In the rows, 128 means zero.
Where one turn sends some rows of the set: a few examples, then the rows asked
K880: [132 100 149 153 143 121 112  93 117  97 127 138]
K391: [128  99 170 149 141 149 163 141 110 153 135 139]
K388: [116  97 151 152 113 151 109 145  95 105 143 143]
K423: [ 81 114 136 128 118 169 119 117 143  95 106  95]
K904: [120 122 134 137 125 154 167 122 162 129 103  78]
K505: [153 110 145 151 132 129  98 148 175 137 115 106]
K843: [ 65 128 157 149 144 125 123 110 123 132  99 140]
K802: [121  95 168 129 124 147  92 118 126 107 145 153]
K867: [150 117 126 111 147 101 128 113 150 152 108 100]
K750: [122 105 197 142 142 143 129 133 143 145 157 123]
K620: [ 97 148 156 122 101 114 126 146 161 140 122  79]
K709: [150 122 162 130 133 115 108 118 163 102 135  93]
K156: [117 124 156 129 126 134 141 179 102 147 139 147]
K131: [144 141 120 118 117 105 118 165 120 105 118 117]
K210: [108 145 164 130 112 107 122 162 137 151  86 100]
K247: [136 123 125 103 123 121 152 157  91 134 114 129]
K909: [146 100 167 148 130 138 140  98 167 123 143 119]
K736: [ 89 110 135 125  96 159 113 132 122 104  83 112]
K942: [138  98 150 130 118 122 132 107 164 175 134 118]
K63: [138 132 111 112 132 126 106 168 161 138 127 121]
K173: [ 99 150 165 152 145 123 132 163 154 152  98 125]
K162: [ 70 130 137 139  99 113 117 105 126 114 111 102]
K99: [135  96 171 146 136 147 117 158 139 165 130  89]
K328: [ 75 114 151 129 146 177 122 119 144 109 103 125]
K292: [121 112 134 129 137 137 108 142  87  87 137 115]
K807: [125 104 127 156 119 132 157 141 132 177 141 125]
K312: [ 72 128 149 138 107 112 115 118 108 132  89 130]
K331: [ 90 152 157 145 135 129 136 147 179 141 135 105]
K104: [ 62 132 144 152 135 127 125  98 141 114 124 110]
K32: [126 123 127 131  86 141 157 135 154 138  84 105]
K109: [118 119 136 107 136 143 125 179 126 164 142 106]
K153: [153 126 121 102 113 109 129 114 149 103 123 111]
K98: [121 116 115 129 126 117 119 109 114  93 145 146]
K282: [110 124 151 118 154 159 168 126 158 151  97 111]
K503: [ 82 109 151 124 123 167 115 134 124 119  78 141]
K221: [108 105 137 114 116 126 127 118  83 118 151 139]
K521: [124 110 150 105 148 135  91 115 119  89 137 125]
K51: [119  89 170 138 132 128 120 101  86 124 134 130]
K284: [116 123 143 110 116 147 158 139 150 159  77 136]
K352: [137 123 102 137 146 112 151 147 118 153 115 107]

K328 moves to K843
K173 moves to K284
K292 moves to K98
Now these:
K352 moves to K63
K156 moves to K247

Where one turn sends some rows of the set: a few examples, then the rows asked
K460: [135  95 119 130 126 115 121 153 129  85 133 152  80]
K340: [103 117 128 115 146 122 118 145 158 142  78 138 133]
K472: [ 97  91  98 107 130 150 149 149 160 125 104 119 162]
K862: [110  90  94  98 138 124 133 132 132 127  90  79 132]
K932: [119  46 113  94 110  89 114 138 127 121  99 126 127]
K550: [132  87 122 103  91 130 106 120 112 141 140 163 166]
K383: [126 136  78 145 112 127  85 140 106 117 144 142 156]
K355: [129  86 121  97  88 139 105 125 114 135 149 166 157]
K647: [ 92  96  89 104 136 148 142 150 155 121 107 113 168]
K336: [131 117  85 124 173 107 125 161 111 115  91 126 128]
K965: [102 144 110 118 114 157  72 152 127 115 109 144 114]
K982: [123 142 112 110 143 127  73 128 127  86 100 148 122]
K832: [102  83 112 110  95  95 111 147  99 131 153 161 155]
K746: [126  78  96 103 150 132 145 154 128  84 128 136  94]
K309: [114  86  88 102 132 139 138 143 138 139 103  82 131]
K184: [104 143 102 127 121 164  79 151 127 110 111 147 117]
K260: [128 112 114 107 117 105  79 157  98  87 159 116 122]
K887: [ 98  75 109  59  96 141 111 131 113 116 130 116 150]
K235: [139  59  94 131 122 118 137 138 111  94 139 150 108]
K639: [112 141 110 113 151 108  70 132 117  97 107 146 122]
K905: [111  87 103 102  92  84 111 143  97 137 153 141 149]

K932 moves to K336
K235 moves to K746
K340 moves to K383
Now these:
K982 moves to K832
K862 moves to K639
K184 moves to K355
K965 moves to K550

Where one turn sends some rows of the set: a few examples, then the rows asked
K984: [166 102 127 106  32  79 137 149 184 152 113 144 128 124 137 127]
K132: [151 126  88  97  69 156  96 138 165 138 137 149 113 126 194 130]
K803: [143 112 141 106  63 119 131 133 148 187 136 120  85 135 111 133]
K781: [127 106 124 123  81 126 145 147 140 132 154  78 132 126 184 154]
K167: [156 136 126 120  82 106 123 146 127 143 187  94 139 137 162 125]
K500: [199 132 135 105  61 107 133 146 165 122  91 122 129 130 127 121]
K725: [154 127  89  96 100 119 118 160 160 163  95 144 125 138 160 108]
K636: [177 136 138  91 104 118 141 126 196 147 104 137 134 105 154 112]
K514: [136 127 147 104  26 101 152 121 157 163 149 108 145  82 134 147]
K335: [140 131  98  78  73 125 110 133 169 110 143 136 133 112 125 116]
K618: [153 132 130  94  65 130 131 125 135 112 192 126 136 122 175 151]
K591: [178 134 129 112  92 122 125 163 156 141 124 133 102 109 208 118]
K477: [153 151 145 127  73 120 127 143 150 186 150 152 170 117 202 142]
K303: [151 151  82 121  51 134 115 130 136 121  97 120 148 130 180 155]
K924: [148 132 150 150  73 128 145 122 155 127 172 106 126 107 169 161]
K805: [172 152 142 112  34 119 138 127 138 167 116 178 146 131 145 175]
K279: [151 155 112 131  22 109 131 108 152 153 133 135 138  88 191 143]
K343: [167 116 122 117  35 153 138 141 164 115  83 140 123 108 163 147]
K146: [124 118 151 103 111 136 141 144 160 181 139 143 111 120 129 153]
K163: [111 109 104  78  63 158 114 116 163 148 127 125 143 136 133 131]
K226: [176 154 155 129 101 142 133 158 127 162 119 135 143 124 197 133]
K327: [148 109 151  77  63 124 141 134 180 190 132 154 172 128 159 144]
K244: [125 134 111 118  51 103 145 130 143 113 102 118 150 113 117 154]
K920: [131  95 129  94  59 160 113 140 153 163 134 119 108 151 117 141]
K36: [173 138 157  84 100 148 142 134 161 160 101 136 172 135 148 144]
K428: [154 141 158  85  66 115 138 141 117 184 157 126 145 132 114 151]
K929: [166 121 126 115  82 168 106 163 132 173 123 108 109 148 184 147]
K334: [130 147 110 124 102  92 142 130 131 132 156 117 141 141 165 170]
K413: [154 123 104 122  33  94 114 155 174 138 132 141 134 127 197 167]
K200: [123 144 113  86  58 147 134  91 147 134 111 124 159 114 131 139]
K394: [128 119 131 139  86 120 142 146 126 121 168 151 118 137 160 146]
K150: [164  99 150 100  26 116 142 154 155 165 111 131 167 149 134 159]
K672: [141 159 129  96  59 112 150  87 143 157 118 111 136  94 129 128]
K450: [201 138 155 103  68 176 113 146 156 168 132 146 129 124 153 120]
K630: [152 116 136  93  96 169 117 150 167 137 129  88 125 121 131 136]
K824: [154 133 138 121  77 118 139 140 173 222 111 112 142 119 168 151]
K223: [161 143 133 132  31 120 117 150 146 158 137 131 178 135 191 178]
K438: [175 164 133 128  39 109 131 134 101 185 134 120 139 128 169 151]
K906: [169 133  93  75  21  92 126 136 162 167 116 111 155 113 171 135]
K721: [185 129 111 110  55 114 113 173 144 112 114 126 110 138 190 151]
K935: [161 149 150 107  55 108 146 109 129 172 129 114 102 114 109 132]
K831: [154 131 142 130  70 128 130 143 138 203 145 154  94 121 183 144]

K335 moves to K244
K803 moves to K920
Now these:
K413 moves to K223
K167 moves to K394
K824 moves to K450
K984 moves to K150
K132 moves to K303

Where one turn sends some rows of the set: a few examples, then the rows asked
K183: [128 157 135 126 158 163 118 139 121 109 169 143 107 116 138  77 101 133
 141 162 108 140 117 125 129 157]
K973: [160 160 101 147 109 141 132 138 116 109 128 126 137 139  77 158 111 129
 129  98 146 135 111 140 119 130]
K488: [123 135 143 140 132 143 166 131 125 136 100 144 119 132 143 157 123 102
  99 195 165 151 136 143 135 119]
K948: [124 129  98 145  87 150 129 167 131 149 134 153 148 121 126 163 123 125
 108 112 134  97  93 130 130 138]
K825: [132 121 145 134 170 157 131 149 131 177  89 150 126 124 134 141 122 169
 118 130 142 106 108 103 135 155]
K828: [ 88 128 166 150 165 151 174 113 130 106 142 104 119 143 143 105 100 115
 135 140 141 137 152 111 130 115]
K988: [140 156  81 152 108 155 128 151 141 116 114 141 141 141 102 157 125 126
 127  92 132 126  94 143 129 142]
K892: [109 158  95 132 130 116 103 104 162 102 138 116 111 155 126 140 145 135
 133 121 140  94  90 127 159 120]
K476: [139 153 106 142 121 118 109 115 149  99 149 110 112 151  94 122 154 141
 130 111 140 106  95 115 153 103]
K548: [118 144 138 135 109  98  81  99 138 111 154 116 140 108 142 137 118 152
 127 137 104 113 130 156 152 154]
K375: [127 112 155 140 123 132 163 132 145 132  98 127 123 138 144 128 164 106
  97 181 140 144 136 132 152  93]
K469: [109 102 159 159 152 170 165 150 112 114 142 126 136 119 137  80 137 115
 128 131 125 160 108 106 117 128]
K495: [137  98 171 139 161 138 131 141 124 168  78 126 144 116 135 131 147 172
 125 124 129 113 111 112 139 141]
K601: [109 125 159 144 178 142 137 124 134 162  84 123 123 129 133 155 121 172
 131 136 159  95 115 108 147 136]
K365: [140 115 171 135 166 128 118 118 137 159  81 112 130 117 142 142 117 180
 108 141 155 117 124 117 136 141]
K621: [143 105 135 102  92  97 120 138  99 143 121 122 160 127 144 148 151 118
 122 116 113 107  97 140 128 133]
K117: [108 142 104 121 117 115 117 117 134 128 133 125 126 151 143 166 129 118
 131 146 165  73  81 123 144 116]
K842: [127 112 165 124 152 141 156 117 117 113 142 102 120 122 150  90 112 123
  93 133 141 179 138 118 108 133]
K240: [113 129 143 147 151 152 139 142 131  90 149 104 110 117 118  72 165 138
 130 119 121 149  99 122 143 106]
K5: [132 149 133 132 113 106  82 110 131 116 182 130 122 111 116 116 125 153
 130 137 102 108 123 130 153 146]
K560: [126 126 141 142  83 104  98 114 147 129 137 103 151 114 150 160 107 140
 107 147 135  94 130 145 144 123]
K372: [106 155 159 137 159 150 168 129  96 100 135 112 127 138 118 120  97 112
 176 131 117 132 146 144 131 129]
K833: [ 89 125 150 137 139 143 172 145 106 150 125 168 119 120 146 148 146 102
 118 186 132 134 127 136 147 134]
K145: [136 145 140 126 117 109 121 124  72 120 151 136 149 121  97 150 119 127
 168 117 106 119 117 151 127 154]
K951: [141 129 129 120 111 110 117 131  87 119 118 129 165 123 121 151 137 123
 154 106 101 133 104 164 122 161]
K135: [120 115 146 125 125 137 150 145 137 155 128 161 110 121 156 115 159 115
  84 180 116 143 134 126 150 130]
K776: [146 156 132 122 145 152 155 128 126  96 126  96 106 131 113 110 105 133
 100 107 146 177 139 141 114 122]
K701: [120 135 133 135 167 178 158 137 128 121 146 141 112 149 149  90  92 107
 128 153 140 143 119  98 114 143]

K842 moves to K828
K372 moves to K183
Now these:
K948 moves to K621
K5 moves to K476
K892 moves to K988
K833 moves to K135
K601 moves to K825

Where one turn sends some rows of the set: a few examples, then the rows asked
K939: [107 156 179 110 120  91 123 138 148 150 130 128 131 114 111 155 166 157
 130 124 139 129  84]
K152: [ 63  96 127 142 105 126 128 108 148  89 115 118 139 140 117 117 106 129
 140  78 107 118 149]
K316: [ 92 163 184 127 103  93 122 120 130 141  97 110 132 102 125 140 150 119
 112 123 167 112 100]
K839: [ 56  88 138 154 117 129 117 117 144  77 129 135 131 133 125 131 109 127
 148  92  98 132 142]
K722: [ 81 148 160 117 136  99 118 142 150 143 135 135 146  95 121 139 158 138
 152  79 149 118  91]
K885: [117 136 133 126 139 140 140 112 171  73 126 112  80 143 126 134 118 151
 100 149 133 160 132]
K317: [110  58 143 130 140 162 130 115 136 112 130 106 124 129 105 137 142  86
 135 153 123 159 127]
K626: [ 90 132 145 141 128 129 156  98 148  95 123  94  85 152 112 137 121 138
  95 174 116 126 125]
K556: [ 60 141 159 101 125 115 132 114 140 128 118 142 135 119 127 120 163 134
 118 103 180 103  88]
K532: [ 45  94 114 158 110 115 124  98 140  87 116 121 113 125 129 133 114 138
 118 101 106 122 138]
K582: [104 124 156 110 139 108 122 148 153 154 140 130 143  84 115 140 175 121
 142 129 163 126  79]
K320: [103 117 162 109 130 104 111 145 148 155 142 139 141  95 113 139 174 120
 135 129 158 118  75]
K516: [ 66 118 115 162 118 133 148 121 159  96 133  88 144 123 115 119 104 128
 156  83 118 141 147]
K894: [109 164 175 112 124  88 125 146 158 142 127 129 132 100 117 153 161 155
 134 128 146 129  89]
K749: [ 96 135 168 153 119 128 152 119 154  86 133 102 106 153 108 146 113 144
 125 175  99 141 131]
K507: [ 70 118 145 119 103 103 138 118 132 155 110 118 149  94 119 146 181 138
 120 137 174 136  87]
K539: [ 71 163 151 136 125 121 130 135 154 132 160 118 136 112 124 115 152 134
 129 105 190 132  78]
K205: [116 164 171 121 111 114 111 128 141 142 122 108 129 114 122 140 155 135
 117  93 179 163  97]
K989: [ 58 113  97 167 129 131 139 110 155  91 134  97 116 112 128 137 117 145
 135  91 121 164 139]
K789: [ 74 146 165 126 128  95 117 139 142 150 143 130 146 102 116 139 157 135
 148  85 142 110  85]
K816: [117  87 118 157 136 143 112 124 154  98 129  95 107  91 127 124 118  76
 117 144 146 152 132]
K371: [ 95 126 141 131  92 102 102 143 157 131 136 137 142  88 131 133 163 142
 118 126 186 155  84]
K820: [114  75 143 146 137 146 122 135 157  88 126 117 124  98 122 128 121  78
 138 169 132 142 134]
K637: [103  63 126 134 135 148 122  96 127 118 111  97 107 119 114 133 138  80
 107 138 131 141 129]
K524: [108 131 153 139  96 118 157 115 163  94 116  95 113 153 104 134 113 149
 113 176 108 129 136]
K949: [113 128 159 117 135 140 148 118 165  71 112 122 103 150 118 148 121 157
 127 150 110 163 143]
K923: [129 131 141 116 113 134 153 119 175  86 112 103 112 153 109 136 120 163
 119 148 121 164 143]
K465: [123  71 121 135 122 147 124 135 170  95 131 111 132 106 116 107 120  83
 130 156 148 137 132]
K269: [110  58 124 124 126 156 142 113 146 121 125  95 135 129  99 117 139  85
 128 153 137 136 126]
K374: [ 52 106 126 165 138 140 150 119 147  91 133 101 139 117 120 139 115 128
 165  96 106 152 144]

K320 moves to K894
K885 moves to K532
K371 moves to K316
Now these:
K516 moves to K269
K317 moves to K949

Where one turn sends some rows of the set: a few examples, then the rows asked
K462: [144 171 211 139 118 104 147 111 168 121 179  84 149 121  87 122  96  95
 154  86 131]
K784: [109 176 171 116 120 142 157 114 158 176 170  68 160 111  66 103  92  74
 112 116 143]
K946: [133 187 169  88 194 103 158 176 176 182 122 113 181 131  94  74  85 138
 175 113 125]
K363: [115 187 179 101 188  83 167  93 154 163 155  99 166 157 102  76  55 103
 141  65 149]
K386: [ 87 147 208 107 177 110 158 135 179 159 190  76 125 126  57  87  79 132
 143 136 123]
K665: [112 216 180 148 185  96 159 108 177 193 165  96 157 133  92  81  38 124
 157 100 142]
K148: [155 157 206 134 123 108 150 105 163 144 170  97 131 128  69 118  90  78
 144  74 143]
K445: [182 149 178  98 210  95 137 155 173 171 167 122 142 131  85  86  66 130
 149 108 121]
K341: [106 142 203  76 160 112 149  94 137 152 160  67 160 129  62  81  70 139
 151 143 142]
K774: [156 173 156  92 166  84 179 114 175 185 151 115 166 143  96  61 105 141
 189 113 101]
K782: [129 177 202 111 148 156 135  95 179 145 166  84 153 115  66 112 113 109
 129  91 179]
K811: [160 182 213 140 120 116 130 109 162 146 160  71 144 129  85 114  93  98
 134  73 130]
K196: [139 180 175  74 178 107 164 164 181 176 125 110 187 141 100  80 107 140
 158 146 128]
K492: [114 154 226 106 163 112 157 120 166 160 158  82 159 147  89  95 102 154
 108 151 130]
K133: [181 156 161  89 212  91 146 133 186 179 162 107 162 124  94  85  58 127
 162 113 112]
K7: [175 138 181  92 199  92 141 144 193 162 149 134 158 121 107  94  80 136
 152 117 128]
K869: [129 182 178 107 161 148 143  98 186 136 167  99 164 106  82 120  93 106
 118  96 187]
K170: [135 217 200 127 180  88 154 109 176 162 135  58 152 141 119  64  76 121
 142  85 124]
K656: [162 169 153  85 150  83 171 117 158 182 162 106 144 130  78  46  95 135
 174 118  93]
K981: [162 145 172  98 213  94 143 155 201 166 172 110 148 119  86  90  78 131
 170 130 124]
K724: [134 180 159  69 175 123 158 149 173 185 117 119 172 124  96  77  86 131
 183 145 142]
K581: [122 192 172 129 104 128 160 118 154 173 133  68 148 102  72  86  99  80
 130 108 145]
K89: [111 198 163 149 117 136 154 119 158 192 163  79 146 114  72 100  85  86
 130 105 142]
K248: [138 194 192 116 149 152 140 113 189 164 151 106 153 108  62 120  81 102
 115  95 185]
K930: [123 184 178 102 151 147 136 101 167 153 157  99 156 120  66 108  88  99
 120  64 183]
K18: [134 161 219 149 113 116 135 122 155 147 174  81 158 115  67 119  92  98
 141  92 135]
K996: [152 149 156  78 154  75 168 114 165 169 161 107 172 126  80  64  89 135
 192 132 107]
K463: [104 192 160 132 117 132 162 125 153 166 156  67 162 103  85 104  87  77
 136 128 144]
K425: [140 201 175  77 178 123 156 166 165 186 122 121 170 139  82  69  93 149
 163 127 138]
K369: [151 160 162  85 146  80 172 132 187 174 159 110 145 120  93  65  89 122
 186 126  84]

K665 moves to K341
K463 moves to K656
Now these:
K996 moves to K811
K18 moves to K133
K148 moves to K7

